One vector is turned by the same rotation once a tick. Each row is the vector after some number of ticks, and that number follows the row.
The counts run from 0 to 723.
[  0  36  11  13  29   1 -16   4  10  27  12  17  34  -9 -17  71 -12  -8
   4  -4 -29   0  18  -9  10 -25 -16  53 -27  12  -6 -50  23 -21 -10  36
 -33  17  46 -23   2  21 -47 -42   5 -17 -55 -34  18  29  31 -14   4]  64
[ 42  39  55  -1  -3  -9  -2 -31 -36 -13 -27  12  36  12 -35  21  16  15
   7 -50 -40 -15   3 -15  12 -13 -16 -39 -52  25 -25   0  -9  -5  11 -17
   7 -28 -21 -13  24  20  -4  17 -52  27  -5 -43  -6  32  40   6 -11]  416
[ 28  16  10  -4  -8   4  -9  45  25 -47   6  13   7 -36 -14 -30 -12  13
 -35   6  23 -10 -32  10  -9  42   9 -48  23  -8  -1 -16 -12 -60  10 -48
  26  22  25  26  19 -10  45  12  22  16  37  44 -46   9  13   9   9]  351
[ 22  32  -4 -24   6   2 -32  36  48 -29   8   9   2 -43  -8 -10   4   7
  22  27  11 -18 -33   7   1  47   4 -35  23  -6   4  13  -2 -59   7 -66
   9  42  31  -2   8   3  50   2  26  37  19  40 -12  -8  22  -2  46]  350
[ 48 -13 -14 -58  42 -18 -49   5   6  -6  39  52  17 -20  23   7 -14 -40
 -13   4 -29  22  23  12 -41 -13  -4 -41 -32   0  11 -26   1 -12  14   8
  42  -4  27 -29  39  16  13  -7  32   8  40   3   5   0  18   8 -17]  688
[-23  18  -4 -49 -16  15 -51 -41  -1 -18 -20  -4   1  10  32 -31   7   5
  48  -3  31 -20  12 -21  -8  17 -24 -24 -34   4  10  18   9  55  34 -12
  11   5   9 -49 -11  -7  22  21 -37  25  27 -50 -28   8   8  53 -39]  30
[-17 -11   3  20  -1 -14  50   6   9  21 -45   6  74 -15   0   5  27   9
 -56 -21 -20 -13  13  20  -5  -9   1  -6  -6 -31  -1  29  17  -4  25  41
  -7  28  20  32 -10  -2 -44  11 -39 -41   9 -29   9  33  47 -11 -59]  721
[-32  27 -21  -7 -24 -19  25  -8 -36 -16 -45  -4 -18  -5  12 -20 -10  60
 -10  26 -19 -25  -8 -13  22  25 -43  18   6 -47   4 -12  47  45  61 -24
 -23  -9  12  18 -25 -57 -20  47  13 -31 -13 -30  11   6 -22  31  -3]  715
[-23  -4 -18 -65   5   4 -49  34   4 -14  -9  -7   2 -39 -50 -31 -18  -6
  -8  10  -3  10   4  -8 -25   2 -25 -50   8 -17  -1 -11  58 -37  18 -43
  47   6   9 -28  29  -1   5 -21  27  17  53  -3   8  -9   5  27 -14]  470
[ 35 -35 -46 -23   9 -14 -13 -27   4  13  77 -14 -38  22  42   9  13 -40
  44   1 -22  18   4  -2  -2 -12  -1  35 -30  22   3  23 -32  47 -13  10
  18  -1 -17 -31   7  18  17   0  19  14   8  21  16 -44  -3   8 -11]  302
[-15  11 -42   4  20 -22  -2  48   1  11  21   3  11 -39 -16  42 -10  -2
 -27  32 -58   9 -18  -9  24 -16 -45  -9   6 -16 -24 -40  33 -16  27   3
  16  10  48  -8  32  -2 -13 -16  43 -52   3 -42  28  25   7   3 -44]  586
[ 18   8  36  21 -12  -9  68  41 -38   1  21 -32  -6 -16 -11 -41  63  27
 -51 -35  11  11 -47 -26  32 -13 -28 -12  45   9  10  10  20 -18 -15   8
  15 -16  -6  69 -34  -6 -17  27  21  10   1  32  -9   2  -7 -10  -7]  137
[-26  10  -3 -53  -3   9   3 -44 -18 -18 -64   0  28  -6  -2 -16   8  14
  -6  26   1 -15  16  28 -27 -22 -12 -32   2 -37  25  25  25  44  73 -12
  -8  20  21  -5  -8 -26 -11  21 -59  23  24 -28  -6  -5  21  17 -24]  595
[  9   5   3  54  -8 -10  33 -17  23   9  16  -8  23   6  33  22  66  10
 -18  21 -17 -23 -15 -17  39  31  30  21  22 -45 -24  54 -29  50   0  34
  20  31  32  14 -48  -9  28  31  19  -5 -11 -14   2 -19 -17 -33  25]  360
[ -6 -21 -27 -14  10   1  27  31  16 -15  33 -53 -45 -23  29 -41  12 -32
  34  -1  31  47 -45   9  24  -4 -10   1  10 -12  -4  62  -3   2 -11   2
 -21  11 -10  18 -37 -23  -1  14 -11  -9   2  52  36 -37   2   1 -15]  262
[ 40  27  19  -1  -5 -31 -13  18  26 -33  61  14 -12 -51 -17   5   4 -41
 -51  27 -22  32 -15 -33  29 -15  18 -39   4   6 -28 -32 -23 -18  15  -2
  53  11  37  53  11 -16  37  26  50  12   7  29  15   5  18  -5  19]  224
[-22 -18  -8 -56  23  22 -13  26 -22 -19 -30  27 -24 -23  42 -68 -26   7
  -5  12  44  -9   2   8 -58  31 -40 -54 -13  -2   8 -39  18 -25  27   0
 -10 -21   3  12  15 -19 -13  -2  -4 -29  39 -13 -28   5   0  27 -36]  250
[-41 -10   3 -53  31  -2 -31  32 -25  16 -41   3 -36  -7  14 -61  26  22
  16   4   8 -11  -3 -38 -32  17 -44 -26  15 -19  25 -14  56   3   8 -27
  15 -12 -37  -7   6 -15 -25  -5  -3  27  17 -13   0 -36   5  27   1]  252
[-38  -4  10  45  -2   6  -4  26  -2 -46  22  -4 -11   0  23  28 -39 -20
 -28  30  23  22   8 -38  -8   9 -16 -17   8 -44 -39 -29 -35 -19  23  50
  -6 -20  29  -5  10 -45  30  14  12 -50  23 -23  -7  13 -27   6 -67]  366
[-13  -7  10   8   9   9  12  67 -12 -15  56 -40 -29 -35 -12 -37  -7 -43
 -17  -4  59  53 -32 -34   7 -45 -17  -7  16  23 -27  -5  -1 -26 -30  19
  12   5  -3  32 -17 -12 -17 -12   6 -14  27  52  -7  -1  10   2 -40]  264
[ 14 -23  22 -25 -14  -2  44 -34  -5 -40  -3 -21  -6   8  30 -40  47 -15
 -21  27   8  11 -21  27  -2   5  30  -9  33 -34  16  74 -19   5  26  -5
  18  42   2  20 -35 -16  39  34 -12  31  36  51  -4 -43  -2  -8   2]  479
[ 19  19  23  41   6 -31  -3 -21   1  10  -7  18  44  12   0  16  24 -13
 -33 -39  19  -1  -5 -39  21 -22   2  15 -14  53 -41 -10  13 -20 -30  21
  -4 -10  33  -5 -34  31 -41 -28 -21 -19 -13 -52  33  67  24 -21 -38]  282
[ -7  -6   4  -2  -3  25  -4  -9 -31 -37  -3  29   0   6  12  38 -28  19
 -33  18 -29 -33  -1   7 -38   3 -19 -53 -45 -50   8 -31   7  19  52  13
  17 -20  42 -32  28 -36  32  41   2  -5   7 -22 -20   2 -27   4 -40]  109
[-20  24   0 -12 -10  -9   7   9 -57  10 -40  -6 -15   1 -19 -21  32  56
 -23  13 -40 -18 -17 -46  25   9 -54   4  25 -37   2 -12  56   0  51 -21
 -12   3  -9  20 -22 -24 -15   9  37 -12 -20 -35  16  14 -16  16  -3]  716
[-30   1   0 -34 -22  51  15  23  19 -15   3 -11  12 -43  -5 -48  -9  17
  25   8  56  -9  18  35 -19   2 -10 -10  16 -19  36   5 -15  27  27 -17
  -4  35  18  44 -11 -36  11  24 -47  22  24  44 -51 -40  41  31   7]  131
[-12  -7   3  14  13   6 -11  15 -15  16 -36  29  -4 -14  -8  33   8  49
   1   1 -59 -51 -17 -33 -25  35 -33 -31 -23 -37  -8 -34  34  -1  10  -9
  16 -28   9 -17  54  -1  13  15  41  10   8 -41 -13   3 -25   3   1]  111
[  6 -32 -70 -39 -16 -13  25 -42  27  -7 -35   5  23 -28   7 -24   3 -10
  24  20 -22  -9  11  60  10  19   6 -23  10 -12  -1  58 -21  34  37 -37
  14  -4 -23   6  20  13   9  19 -37  -6  27 -22  36  -4  20   0 -19]  338
[ 24  -5 -52 -52  17 -36   6 -27  16  12 -27 -10   2 -42  -3 -26  35 -25
  13  21 -52   7 -10  14   7  26  -2 -20  21   9  -5  43  16   4  13 -53
  18   4 -27  14  24  26   4 -11   7   1  40 -37  66   8  28   4 -15]  339
[-26   2  -4  12  -5  -7 -10   3  14  23  27   1 -33  -6 -30  28 -23   2
 -17  43  -5  18   8 -25  17 -31  18  41 -26 -21  27 -31   8  33   8  14
 -13  -9  33  22  -2 -22   3  45  41   2 -62  23  12 -43 -28  -3  47]  447
[  6  15 -14  -5  14   9  -3 -14 -48  -1 -10  39 -19 -48 -47  24 -41  11
  -9  23 -42  18 -30   5 -14 -21 -10 -41 -29   3  -8 -55  56 -29  -2 -27
  -1 -47  15  -2  39 -18   2 -22  24 -15   2 -32  13  32 -39 -20 -19]  329
[ 30  18 -29  35  -1  -2  13 -36   7  -8  43   0 -32  24  52  12 -23 -11
  24  36  14  28  12   3  17  -1  18  81   6  20   1  -1 -66  17 -10  32
 -42  21   2  12 -27 -14   6  -9   0 -31 -33  30   8  -6 -11 -22  31]  182
[-30  23  27  45 -30  -9  15  36  21  26  -7 -43  25  26  16  -3  59  11
   6 -18   9 -29   5 -38  33  32  -9  35  52 -23 -13  14 -41   2 -10  -3
  11  40 -20   3 -27  15  33  -6  -1   9   5  -9 -39 -21  12  -7  33]  618
[ 48   5  21   4   2 -29  13   7  -5 -21 -23  -1  20  15  29 -22  13 -24
 -14 -48  -3   4   6 -22 -19  12 -26 -37 -25  36 -32  47  -9 -38  -4  11
 -19 -15 -20 -16  -3  22 -17 -10 -31 -31  29 -21  35  46  44   8 -72]  159
[  9 -44   4 -14  16  13  32 -15 -40  51  12  -1  15  10   0  -3  43 -10
  -9 -53 -15   1  -1  12 -31 -40 -14  15 -36  23  -4 -19   9  20 -35  65
  14 -36 -25 -19   6  28 -40 -28 -30   3  11 -22  -9  22  -4 -20 -42]  641
[ -1 -20  -9 -19  32   8 -53 -32  44  10   1  17   6 -14   6  54 -19 -73
  51  13 -21  15   6   5 -32  -6  13   9 -20  23 -11  14 -18 -18 -46  -5
  -3  20  -7 -58  34  36  22 -44 -10  32   6 -17   8 -26  15  -4  13]  426
[ 20   5  33 -20  29   5  21   6 -34  10 -49  18  22  21  39 -25  44  17
 -16  -4 -16 -28   3 -25 -31  26 -66 -16  19 -28 -10 -11   6 -52  28   9
  -9  20 -34  -7   2   8 -21 -26 -24 -11  20 -35   5  27  37   8 -11]  376
[ 36 -20 -18 -65  42 -23 -58 -13  17   2  31  28   1 -17   1  14   7 -40
  15  47 -40   6  18  -3 -33 -11   0 -31 -23  -7  -3  -1   4 -17   9  -5
  24  28  15 -53  41  23  25 -17  29  27  12  -9  44 -13  39  13  -3]  687
[-16  35  13  24 -22   2 -29 -19   2   5 -54 -13  55  57   4  18  53  28
  18 -31 -25 -44  18 -20  17  31 -29  15  14  -5  10  35  25  26   6 -11
  -8  34   4 -60 -31  14  -7 -19 -30  12 -13 -57 -15  21  23  14   3]  154
[-11 -21  20  -2  -2  24  37 -29 -61  18 -24  -8 -10  34  11 -34  -3   5
  16 -40  -7 -11  18  -3 -42 -13 -29 -14 -40  10   1   1  -1  42  -2  28
 -23 -56 -60  -6   1 -14 -33  13 -53  -8  14 -15  14   6 -12  13 -53]  638
